In the rows, zero is written as 128.
First come named turns, each shown by rows before and after it. For each pair of rows after them, which turns, in which order, take the first row to the second? The first pair is done for you.
K:
[125 118 132 124 138 134 119 133 118 131 130 133 126 156 134 133 123 116
 128 140 127 130 130 128 142] => [140 113 129 129 124 114 127 125 123 142 129 142 121 138 133 123 144 130
 141 138 128 134 115 120 145]
[132 116 103 126 169 134 141 136 143 112  96 129 116 125 151 103 167 137
 149 125 100 151 140 139 113] => [126 120 103 124 174 145 139 138 139 107  95 124 117 139 149 111 159 136
 146 124  99 152 143 136 118]
[111 153  91 101 119 168 122 130 148 159 131  93 138 123  73 101 113  93
 129 133 116 112 141 118 147] => [128 148  93 110 107 141 132 120 152 174 131 104 133 100  70  86 130 111
 136 132 109 112 124 110 146]
N:
[116 137 126 123 122 146 125 132 145 118 115 103 143 146 125 120 123 114
 107 121 150 120 165 166 118] => [157 140 106 131  92 116 138 125 139 144 131 120 130 108  90 109 144 126
 120 115 135 118 110 106 143]
[142 114 176 137 109 115 131 112  75 136 167 135 129 133 134 149 123 141
 139 150 163 118 124 132 132] => [141 106 118 130 153 101 139 132  83 115 124 154 131 117 166 159 143 143
 176 129 125 135 106 115 136]
[136 124 150 132  91 125 150 113 113 145 174 125 133 139 126 125 142 106
 120 172 133 112 113 129 111] => [123 116  92 125 143 110 150 131 122 122 124 143 136 129 156 141 158 103
 153 153  95 126  99 122 115]
[119 131 146 142 120 141 136 128 155 159 126 114 151 128  92  87 127 142
  95 135 134 124 141 130 110] => [124 126 101 142 153 125 137 141 161 153 100 128 146 110 106  92 141 140
 121 118 103 134 117 115 122]
H:
[156 124  77 152 120 122  93 173 109 154 111 121 117 102 109 116 127 123
 105 127  78 154 128  80 132] => [155 125 116 158  91 144  88 158  83 159 154 121 110 116  94 125 102 116
  91 146 106 146 132  85 140]
[ 94 156  97 118 177 135 123 158 161 107  88 125 135 138 140 128 125 143
 129 105  90 124 160 145 114] => [ 95 168  91 117 175 158 116 163 129 105 115 124 132 151 115 145  95 118
 120 118  89 118 141 115 152]
[118 150  96 120 177 137 113 146 130 127 115 114 136 126 114 139 113  87
 126 129 115 145 113 115 153] => [123 152 140 124 148 151 109 132 109 134 149 113 132 141 109 148  93  88
 112 147 143 137 126 127 155]
[100 119 123 121 163 162  99 135 109  75  80 133 139 152 156 155 112 104
 192 130 133 100 182 174  97] => [ 97 122 102 123 176 169  96 144 109  70  80 134 136 146 150 157 103  95
 187 123 117 104 171 156 109]
Z:
[110 147 128 145 132 128 117 127 114 164 111 105 139 127 127 119 151 120
 106 116 118 132 149 183 110] => [106 145 133 147 134 139 113 123  98 155 120 109 139 137 133 130 145 116
 109 128 124 132 151 182 109]
[132 124 136 135 108 104 125 130 154 160 131 115 137 110 103 115 146 147
 113 127 118 124 133 136 115] => [106 139 118 125 128 144 115 146 147 146 132 105 140 138  99 129 112 120
  96 127 111 129 146 143 127]
[132 150 145 127 105 141 141 116 128 147 137 132 135 132 115 116 134 109
 132 126 128 129 136 108 123] => [128 151 141 126 108 147 140 121 126 143 135 131 137 137 110 117 132 106
 129 125 130 133 131 105 125]
Now pairs of rows:
Each pair is two turns apart.
[105 123 133 121 141 138 108 126 155  74 119 135 123 101 150 107 130 132
 131 130 107 120 149 157 122] => [108 116 145 119 140 142 106 117 125  65 136 151 116 103 158 126 123 127
 145 143 111 125 134 142 136] => H, Z
[170 123  71 110 133  65 137 146 150 101 106 149 129 119 168 138 199 148
 146  92  85 140  94  91 110] => [198 130 120 128  65  63 142 120 132 138 162 136 119 110 123 117 193 160
 115 109 118 124  83  79 126] => N, N
[141 139 120 142 118 143 117 116 149 130 141 126 143 119  97  87 109 121
 111 124 137 105 123 126 140] => [119 122 120 134 155 162 115 117 115  97 131 143 140 147 138 128  94 112
 138 136 140 120 131 134 140] => N, Z
[138 125 126 141 100 148 143 126 159 121 108 121 113 148 115 107 164 131
 156 151 105 118  96 117 128] => [128 125 139 139 110 174 138 123 136 105 121 124 115 168 122 134 142 117
 157 160 117 121 111 124 134] => Z, Z
[148 145 144 120 115 128 132 127 124 143 149 127 125 128 109 122 124 131
 108 141 136 116 119 127 127] => [143 137 130 118 127 110 139 129 148 143 123 128 129 114 122 114 145 140
 121 125 121 120 124 140 116] => H, H
[137 115 110 138 142 106 124 137 174 135 107 132 128 128 159 116 165 152
 160 108 111 124 151 155  88] => [144 133 100 137 129 105 125 144 184 146 113 123 127 115 130 103 161 151
 144 101 105 122 135 138  97] => N, H
[156 133 144 135 106 131 129 103 139 135 139 106 129 108 109 125 142 135
 109 129 144 117 115 141 139] => [142 140  89 122 147 135 124 128 149 117 109 109 135 109 116 133 141 122
 116 116 113 125 107 132 148] => Z, N
[175 168  73 145 145 132 144 122 108 148 135 143 162 108  74 112 123 135
 107 146 105  95 134  67 170] => [129 169 102 134 181 179 130 132 107 110 127 133 177 161 121 132  94 113
  99 160 124  97 199 130 145] => N, H
[152 163 166 146  73 128 156 118  97 124 140 131 107 102 102 128 126 162
 129 153 152 131  67  99 163] => [105 162 121 129 153 166 144 149  89  67  97 136 121 143 159 174 102 131
 152 148 133 151  89 118 163] => N, H
[140 124 140 138 111 143 129 101 124 132 149 130 130 137  97 133 102  93
 111 117 135 148  95  92 155] => [130  91 142 134 141 124 137  96 111 108 121 153 123 142 151 154 117 102
 153 118 140 162 100 112 140] => N, Z
[169 113 138 155  91  99 193 112  51 146 203 110 126 134 115 109 153 156
 121 182 160  95 112 139 118] => [164 116  70 148 135  57 196 134 104 136 129 116 135  99 135  92 202 171
 146 142 114 110 106 136  97] => H, H
[148  83 175 152 119  87 134  84 132 175 121 108  99 102 170 127 185 185
 129 141 174 113 163 118  64] => [133  79 172 148 137 101 126  89 136 162 112 104 105 119 187 132 182 180
 131 137 175 114 180 139  55] => N, N
[106 127 116 131 145 131 108 147 131  88 100 112 155 144 175 147 135 117
 114 125 121 137 148 149 124] => [104 132 119 131 141 147 103 145 117  90 121 113 149 152 155 156 112 106
 106 137 121 134 138 131 146] => H, H
[152 146 113 128 128 142 137 145 157 145 140 130 134 118 113 108 128 141
 110 122 111 115 110 117 136] => [148 138 147 130 110 148 139 131 151 152 154 126 130 128 112 112 126 146
 106 134 135 114 129 131 125] => H, H
[134 134 113 140 112  90 133  95 189 120 111 122 114 136 114  96 173 136
 168 152 136 107  99 141 122] => [120 167 111 137 109 134 119 102 188 116 135  93 123 160  80  99 132 102
 123 158 142  98 113 144 145] => Z, N
[119 143 131 123 137 144 128 122 170 119  63 107 127 138 133  84 105  89
 138  97 153 146 191 144 113] => [133 140  95 120 150 125 135 132 170 120  47 121 121 115 133  83 124  91
 157  85 128 153 160 112 127] => N, N
[ 97 144 108 137 154 144 145 142 158 126 138 105 130 138 122 132  97 113
 105 126 115 115 143 111 136] => [104 147  98 139 157 136 146 144 161 130 133 114 131 131 117 129 101 117
 113 123 111 121 129  98 144] => N, N
[111 117 128 126 145 132 130 131 122 113 118 134 138 138 157 133 129 131
 141 126 125 134 135 129 125] => [132 129 137 130 106 121 136 122 140 146 134 121 130 120 115 105 135 140
 117 124 128 123 121 114 129] => N, Z
[113 152 161 147 147 144 136 107  85  56 151 101 116 161 192 172  86 126
 143 179 148  92 156 147 120] => [171 180  94 157 115  87 150 112 124 111 151 101 104  83 116 121 133 152
 131 146 101  86  69  56 148] => N, Z
[165 113  95 122 147  92 129 124 125 136 125 156 128  82 127 118 150 129
 171 110  84 144  88  88 142] => [138 139 127 114 134 168 109 128  86 120 183 129 131 140 104 147  75  90
 123 143 117 127 117 107 171] => Z, H
[105 132 138 133 133 157 110 135 108 121 128 118 129 169 132 141 106 113
 106 126 131 128 172 149 124] => [103 128  94 125 161 139 112 150 114 112 104 128 130 153 149 152 124 110
 128 116 104 141 147 131 131] => N, N
[108 118 165 144  96 163  88 120  95 122 150 128 144 153 139 154 129 150
 128 147 138 130 152 138 115] => [137 113 156 153  80 115 103 114 118 149 133 137 135 106 125 123 172 176
 143 130 125 129 120 116 113] => H, N
[101 189  97 131 161 131 139 149 177 118  65 115 160 127 196  72 127 126
 122 116 109 121 138 189  74] => [173 174 165 151  54 108 155 102 100 171 177 134 123 100 129  78 114 142
 120 163 154 100  64 114 129] => Z, N
[115  86 114 103 148  76 158 119 123 116  91 162 124 110 160 120 161 174
 174 129 120 125 129 150  90] => [137 111 175 114  75 111 152  97  93 151 179 135 113 126  89 116 121 163
 121 159 161 103 121 129 122] => K, N
[129 118 100 138 168 121 128 153 136 124 130 130 113 127 124 133 117 136
 170 116 106 114 118 139 122] => [138 112 123 143 145 121 130 140 112 132 157 131 103 131 118 139 112 139
 176 133 117 115 110 120 131] => H, Z
[137 118 172 144 107 142 130 118  85 127 179 145 120 141 113 145 101 118
 125 165 151 126 108 107 159] => [148  96 140 140 135  82 148 122 123 125 114 168 114  98 152 128 163 150
 174 141 125 131  98 114 125] => H, N
[122 165  84 123 116 163  94 180 153 120 138 115 126 142 104  97 128 110
 107  90 101 133 120  92 137] => [111 155 108 120 121 156  96 172 176 115 111 111 130 144 132  87 145 123
 111  81 113 129 157 138 102] => K, N
[135 139  97 123 130 106 143 144 154 125  98 116 125  97 115 117 154 137
 124 108  88 127 101 106 123] => [107 150 114 114 143 140 129 148 162 111  96 101 137 127 125 122 126 117
  99 112 102 122 149 148 107] => N, H
[152 168  90 129 156  82 146 151 173  97 103 115  90  94 131 130 144 156
 127 109 107 134 136 135 116] => [142 182 109 126 148 103 135 149 186  93 105  99 104 108 127 129 134 151
 102 111 118 126 158 160 109] => N, H
[130 121 143 135 139 125 135 124 132 111 116 102 131 129 165 131 141 127
 132 130 136 141 164 147 113] => [138 120 125 135 147 116 140 131 136 112 104 112 130 113 168 132 151 131
 144 129 120 146 137 124 123] => N, N
[133 151  98 127 158 147 101 157 136  97  93 147 129 111 158 136  91 131
 162 130 119 108 118 113 133] => [147 133 121 135 136 113 113 135 130 110  89 162 116  93 166 131 120 152
 180 131 130 110 107 110 121] => Z, Z
[107 146  81 118 172 150 120 161 142 107  91 115 135 139 149 132 120 103
 128 110  99 145 134 132 133] => [110 143 152 126 129 176 111 133 107 112 148 108 130 165 137 139  90  98
 106 146 145 131 154 152 131] => H, H
[173 101 132 134 129  88 110 126  88 127 115 134 104 123  98 106 133 123
 159 135 117 125 134 106  97] => [146 102 115 125 165 107 101 136  98 104  93 132 115 147 118 118 122 112
 156 129 108 132 155 123  87] => N, H
[ 92 117 120 119 171 146 113 135 104 103 101 134 123 163 166 150 124 106
 144 135 119 134 130 150 129] => [126 101 181 134 110 109 129  96  97 135 136 141 109 136 157 128 146 141
 147 148 156 121 125 155 115] => Z, N
[119 156 115 116 119 142 105 138 161 131 123 114 146 109 111 109 113 130
 106 112 114 125 143 128 121] => [110 129 153 117 123 142 111 130 141 117 122 124 142 129 145 131 114 132
 128 132 136 127 168 157 108] => Z, H
[138 137 102 135 122 126 134 127 137 134 119 119 130 129 116 118 132 132
 124 123 120 129 112 122 131] => [121 126 136 134 125 138 128 120 122 124 125 126 129 152 135 139 117 128
 125 137 140 124 137 148 123] => N, Z
[120 133 189 117 106 157 117 111 165 135 158 123 144 141 110 140 117 142
 117 145 124 153 170 132 116] => [121 138 119 111 148 136 117 133 196 129 106 126 150 119 116 134 140 142
 134 115  79 163 150 111 117] => H, H
[149 130  79 110 150  95 137 146 133 100  99 141 132 117 126 109 154 168
 150  93 111 153  94 139 119] => [142 154 148 109 100 152 121 130 105 110 175 115 133 159  88 115  96 141
  93 129 158 128 124 160 133] => Z, N
[ 98 145 119 116 145 142 120 138 142 116 120 102 139 162 131 143 112 114
 116 114 117 131 160 157 136] => [133 118 144 132 111  82 143 109 150 147 118 127 126 119 133 119 165 153
 149 112 128 129 143 153 120] => Z, Z
[108 140 149 100 110 129 111 134 181 135 119  84 142 118  97 123 144 127
  71 121 157 124 168 182  87] => [146 146 100 100 104 110 117 144 150 151 143 104 123  87  56 128 146 123
  91 119 122 128  76  87 143] => N, H
[148 139 129 127 124 167 119 115  95  81 126 114 118 142 117 147 137  53
 161 150 119 148  71  91 167] => [153 143 150 128 109 169 118 102  96  89 142 111 116 146 108 142 133  58
 149 157 131 140  81 100 167] => N, N
[119  97 143 112 102 131 132 132 141 120 139 170 136 111 181 115 154 144
 117 151 135 136 127 139  89] => [101 128 107  95 126 171 118 153 152 107 132 147 151 128 167 117 132 119
  95 140 115 138 139 139  98] => Z, Z
[137 173 129 144 145 136 106 136 114  94 166 116 139 135 101 157  89  93
 114  92 153 147 135  88 159] => [152 130 188 159 118  84 126 100 116 101 163 138 130 119 136 141 132 142
 152  99 187 149 150 121 115] => Z, H
[178  91 111 142 140  99 141 111 104 140 129 132  86 117 154 118 159 122
 150 125 127 154  81 114 111] => [180  91 129 145 123 115 137 107  85 142 155 131  84 128 145 130 141 114
 142 140 142 148  79 112 125] => H, H
[109 137  69 109 154 139 120 166 131 107 111 120 131 131 102 121 120 141
 114  95 100 128 101 115 153] => [110 134  89 108 147 157 118 157 101 101 139 124 124 149  97 138  97 126
 112 116 117 127  96 108 168] => H, N
[ 91 110  96 135 174 134 127 156 128  52 117 137 122 120 199 169 113 154
 165 153 106 132 139 178 122] => [132 105  71 148 149 100 140 152 124  77 126 151 103  77 168 159 136 167
 180 147  88 135  80 115 154] => N, N
[129 139 154 119  90 130 143 107 117 130 159 129 104 151 148 138 142 119
 112 125 119 119 152 133 103] => [112 135 138 109 115 130 139 119 123 112 139 132 114 158 167 145 143 115
 117 121 110 127 162 140  98] => N, N
[156 138 142 138  94  86 140 119 137 165 141 122 129 105  97  88 165 156
 141 134 149 128 124 117 121] => [118 171  83 117 148 143 115 161 142 133 125 101 146 136  87 109 120 109
 110 121 117 138 133 109 147] => H, Z
[124 142 137 116 123 161 112 142 152 115 109  94 145 136 115 128  96 124
  97 143 131 111 169 177 112] => [167 149 120 124  85 128 130 129 152 152 128  97 130  93  78 107 120 142
 104 136 120 111 115 124 131] => H, N
[131 120 163 124 110 175 124 129  99 118 165 120 145 146  85 132 122 133
 117 132 138 130 115 112 131] => [127 107 146 128 129 132 132 129 156 119 101 122 153 124 119 108 172 158
 138 105 127 140 138 146  83] => H, H
[ 96 122  63 141 175 136 158 151 151 127  48 149 143  84 173 167 155 113
 163  92  66 161 141 126 123] => [106 135 153 153 104 136 160 114 192 163  81 107 152  86 148 118 163 144
 106  98 122 133 204 198  76] => N, H
[123 144 141 116 115 166 105 122 116 132 168 123 119 146 102 135  98 105
 110 137 138 121 126 112 155] => [139 109 175 128 100 107 127  98 141 145 146 138 117 114 131 113 152 146
 141 131 153 129 139 138 112] => Z, H
[139 147 111 125 112 166  77 149 169 130  91 115 143 144 148 105  95 120
  94 118  89 120 127 137 170] => [129 139 125 126 111 167  79 141 169 127  84 116 142 149 159 105  96 128
  96 119  99 120 141 153 159] => K, N
[157  80 125 136 111 104 138 121 146 148 132 106 143 120 135 105 157 147
 139 124 130 117 125 158 101] => [151 112 106 130 112 131 128 137 160 152 137  83 145 133 104  91 134 126
  98 114 118 111 126 145 116] => Z, N
[148 105 134 121 151  49 144 114 145 152 103 189 120  91 127 114 142 176
 143 101 105 158 124  98  80] => [ 95 116 142 103 197 140 115 138  92  98 125 171 133 173 144 173  61 113
 122 130 123 162 160 120 111] => Z, Z
[147  91 115 102 169  89 155 121 121 112 133 175 110 117 165 162 137 156
 240 106 126 119 117  81 120] => [102 111 122  94 195 149 139 134 115  81 133 156 122 165 178 181  93 124
 213 108 127 120 164 120 119] => K, K
[126 101 182 133 112 122 130 109 142 129 128 141 124 134 154 132 135 143
 137 134 171 120 174 181  93] => [140 120 178 136  85 113 133 105 158 150 136 126 125 118 120 110 142 151
 120 125 166 114 162 166  93] => H, N
[132 121 158 138 132 123 125 103  90 124 145 143 134 131 152 144 129 140
 137 143 145 126 132 136 119] => [133 126 112 135 158 104 128 120 111 120 111 150 134 116 154 139 147 143
 147 122 114 131 118 126 117] => H, H
[103 142 127 119 146 112 138 117 171 127  99 119 135 143 139 113 144 154
 129  93 140 136 177 135 114] => [111 168 123 118 129 144 126 121 161 136 133 103 135 155  98 116 114 135
  95  99 141 127 166 115 142] => N, Z
[130 104 142 136 152 117 134 114 120 120 117 150 126 137 172 144 128 138
 165 131 136 139 131 144 109] => [143 100 136 139 144 104 136 109 115 124 123 154 119 121 163 141 140 142
 173 127 127 143 110 121 116] => N, N
[112 124  90 125 155 132 141 152 131 106 127 136 128 116 127 145 117 107
 146 128 108 140 112 102 151] => [111 114 150 131 127 147 136 129 106 103 152 138 127 138 134 156 101 109
 138 151 147 131 141 137 140] => Z, N
[ 97 106 137 148 135 107 105 141  73 118  84 153 143 127 152 181 177 186
 166 139 140 149 188 167 119] => [128 109 128 158 103  73 116 131  92 146  88 153 136  90 120 149 205 204
 160 129 133 140 156 139 119] => N, H
[143 156 153 127  84 135 108 120 153 181 146  88 142 144  88  68 118 119
  72 114 136 102 146 140 119] => [112 153 153 118 118 165  95 133 137 145 137  89 147 179 114  99  91  97
  72 121 140 105 169 161 119] => H, Z
[107 133  97 118 153 142 122 148 134 120 100 119 134 144 132 144 120 101
 129 121 107 128 127 129 134] => [147 118 118 131 115 105 138 126 123 152 125 134 119 109 106 129 146 130
 139 125 118 127  93  97 148] => H, K
[141 149 160 116 112 187 130 145  84 123 189 107 110 178 102 157  62  82
  76 177 119 114 145 140 166] => [162 122 198 133  74  95 157 115 165 162 132 108 117 118 127  92 156 160
  95 145 131 108 181 196  84] => H, Z
[135 139 144 135 130 105 150 104  81 123 140 139 118 127 130 149 116 102
 137 144 143 130 132  99 129] => [113 144 128 130 159 108 145 115 117 111  97 127 127 136 151 139 130  98
 131 124 134 133 168 134  96] => Z, N
[121 124 107 140 118 125 135 150 140 111 130 144 148 156 153 152 101 117
 158 109 143 150 158 180 114] => [149 138 129 153  66 121 141 136 130 147 175 138 138 137 107 133  97 124
 132 119 154 141 132 151 132] => H, N
[138 143  90 143 148  93 136 148 150 115 105 141 140 109 122 113 138 137
 143 128 117 154 110 102 137] => [107 150 116 132 158 143 119 150 127  92 125 128 151 155 133 141  92 108
 125 148 138 153 143 128 146] => H, N
[121 104 164 112 117 122 126 117 118 150 150 150 102 132 117 134 117 153
 128 131 117 136  94 103 129] => [100 113 164 108 131 150 122 124 111 137 154 142 109 154 122 140  98 134
 115 134 121 139 113 117 126] => K, K
[ 86 136 130 127 169 159 117 123  98 114 124 115 112 132 105 118  86  99
  87 143 105 112 143 100 180] => [ 97  89 141 139 172 109 133 106  77 109 113 156  93 117 152 129 128 124
 153 150 106 119 123  95 165] => Z, N
[ 96 126 155 131 115 187 130 133  85 150  90 121 109 125 109 128 102 121
 139 147 168 144 141 149  96] => [112 122 127 133 116 143 148 130 114 163  56 132 109  85 116 109 149 146
 159 124 143 150 114 131  87] => Z, H
[125 139 148 137 155 132 123 147 126 107 118 127 138 168  87 127  97 132
 129 117 117 107 158 160 105] => [144 150 133 138 137 122 127 146 110 125 139 135 129 154  58 123  93 136
 129 122 107 103 118 115 128] => N, Z
[165 108 105 116 126  94 139 124 121 110 109 132  97  75 153 133 145 140
 176 124 136 133  86 115 114] => [148 150  92 103 129 164 118 142  97 101 144 103 100 113 111 146  83  95
 121 135 137 127  84 103 152] => Z, H
[115 100 108 118 143 127 117 111  91 103 102 159 113 120 164 162 131 132
 175 138 131 134 121 127 144] => [147 118 131 128  84  99 126  91 137 153 114 136 109  83 117 109 156 162
 138 120 140 117 124 130 123] => N, Z
[103 146  75 138 132 141 105 154 143  93 106  85 147 112  97 115 103  94
  95 149 158 124 131 140 123] => [121 134  91 150 106 103 118 140 166 113 101  89 147  83  97  92 140 121
 101 142 166 121 130 149  98] => K, K
